In the rows, 128 means zero.
Named moves (each a turn or a mirror), then the moves between two rows, first move first; the first pair answered:
W (before -> after):
[116 120 147 129 132 129 138 106 149 123 129 136 151  89 126 116] -> [117 122 148 123 121 134 142 102 143 131 128 137 147  89 126 119]
[106 143 173 146 118 133 125 127 121 109 125 125 166  80  99 127] -> [115 118 161 155 129 108 151 124 119 106 110 107 158  80 104 120]
[103 119 118 103 119 113 142  99 194 151 162 155 145  90 137 161] -> [105 113 111 109 122 105 149 100 190 149 163 147 147  92 129 162]
[117 122 140 125 138 102 159 121 117 119  99 102 145  99 107  92] -> [ 95 164 170 126 113 145 102 126 109 115 120 141 143  98 100 112]
J (before -> after):
[126 101 131 114 116 116 148 106  90 166 159 173 118 116 142 140] -> [178 115  97 117 129  94 141 101 121 143 149 149 148 139 124 149]
[120 137 132 135 136 110 111 137 124 125 107 118 149 115 109 122] -> [ 96 117 140 123 126 127 121 137 111 139 124 131 121 111 129 114]
[127 182 148 138 120 138 111  99 149 107 185 153 127 116 135 144] -> [132 186 137 130 121 140 122  99 168  99 189 153 127 119 143 142]
[168  99 113 130 103  86 166 166  98 142 122  97 147 116 150  99] -> [152 110 126 140 103  92 150 181  88 137 121  96 148 101 144  93]
M (before -> after):
[144 121  82 123 146 119 181 153 128 138  67 114 115 220 133 112] -> [138 108  81 112 124 132 205 102 170 144 119 141 120 208 123 141]
[144 107 105 109 136 132 148 120 136 150 139 129  98 175 150 128] -> [140 115 108 112 140 131 138 131 122 159 127 128  96 176 153 118]
[133 173 112  98 118 127  81 133 146 123 154 145 120 154 112 142] -> [135 141 119 126 151  84 116 155 120 116  99 101 132 139 104  97]
C (before -> after):
[119  71  56 132 120 128 167 111 164 153 147 164  91 136 135 124] -> [ 81  71  96 134 107 139 170 104 156 144 149 180  99  98 117 117]
[151 138 122 127 147 114 131 134 113 138 111  96 128 169 144 127] -> [150 114 117 123 145 112 145 119 130 142 118 106 124 158 145 119]
[102 135 128 155 101 121  98 140 116 106 171 178 152  95  99 169] -> [120 155 121 167 104 125  84 144 108  98 170 170 146 112 110 163]
[150  63  78 107 138 110 177 112 138 155 136 112  97 165 159 126] -> [108  51 113 108 118 114 197  91 132 155 142 131 106 110 144 122]
Pairs:
Each pair is 2 to 3 moves apart.
[122 144 151 144 126 119 117 160 127 111 102 112 148 103 103 111] -> [144  98 118 124 136  94 165 136 151 117 114  95 145 116 105 113]	M M W
[150 106 109 101 106 177 107 112 173 125 185 145 157 123 120 145] -> [172 134 101 117 115 166  72 146 161 121 163 133 171 143 119 142]	J W M
[187 135  86 144 134 107  97 153 116 135 120  94 133 140 103 106] -> [117 151 136 137 100 150  59 151  89 151 143 135 107 121 115  98]	W J
[173 134 110 141 168  79 125 200  79 110  54  76 114 180 151  85] -> [103  68 150 123  99  89 227  65 170  99 156 133 159  75  92 153]	M C
[110 168 161 155 126 133  92 159 114 114  94 127 175  79 140 123] -> [ 78 156 165 127 108 165  99 132 113 139 133 165 142  85 158 136]	M J M
[158 156  86 110 119 166 109 117 156 121 151 128 139 154 128 160] -> [ 95 118 121 103 126 168 127 145  94 160 126 136  86 134 158 111]	M J J
[130 111 109 113 105 135 200  78 183 117 156 136 154 100 114 150] -> [128 131 134 149 141  98 178 144 119 102  67  84 155  91 103  92]	W M M
[101 166 128 118 115 179  69 141 106 156 136 183 115 148 144 152] -> [115  62 101 130 153  95 194 120 110 143 106 121 118 107 128 104]	W C
[172  67 149 138 153 110 201 127 109 119 124 112  99 117 153 104] -> [162 132 183 154 156 130 128 174  77 105  90 118 108 127 155  95]	W M C
[160 165 105 147 167 108  87 154 134 118  99 103 139 167 147 120] -> [119 115 142 148 135 100 162  91 162  98 122 109 162  81 104 121]	M C C
[184  69  77 125 147  93 153 111 157 122 116 102 128 186 140 152] -> [114  62 124 110 100 133 166  64 169 125 173 154 124 122 121 171]	M C C
[144  67  95 135 137 102 141  97 138 156 152 143 132 174 131 133] -> [ 80 109 174 167 106 126 113 109 111 144 146 160 152 103  98 124]	C C C
[141 188 162 168 130 129  83 169  99  93  69  96 162 103 102 105] -> [103 105 153 150 140 116 152 167  70 137  59 100  97 123 146  61]	C J W
[114 193 190 136 113 166  61 144 114 113 128 155 143  94 111 125] -> [108  54 153 122 134 102 193 116 108 144 104 109 104  90 129  81]	W J J
[113 190 179 145  98 183  69 152 109 109 131 128 148 107 112 135] -> [182 170  92 124 144 157  68 155 137 124 134 110 128 192 145 149]	C C
[156  98  82 103 134 135 125 126 128 165 162 118  98 190 166 124] -> [102  57 131 111 105 144 172  96 135 156 168 138 109 121 144 110]	C C
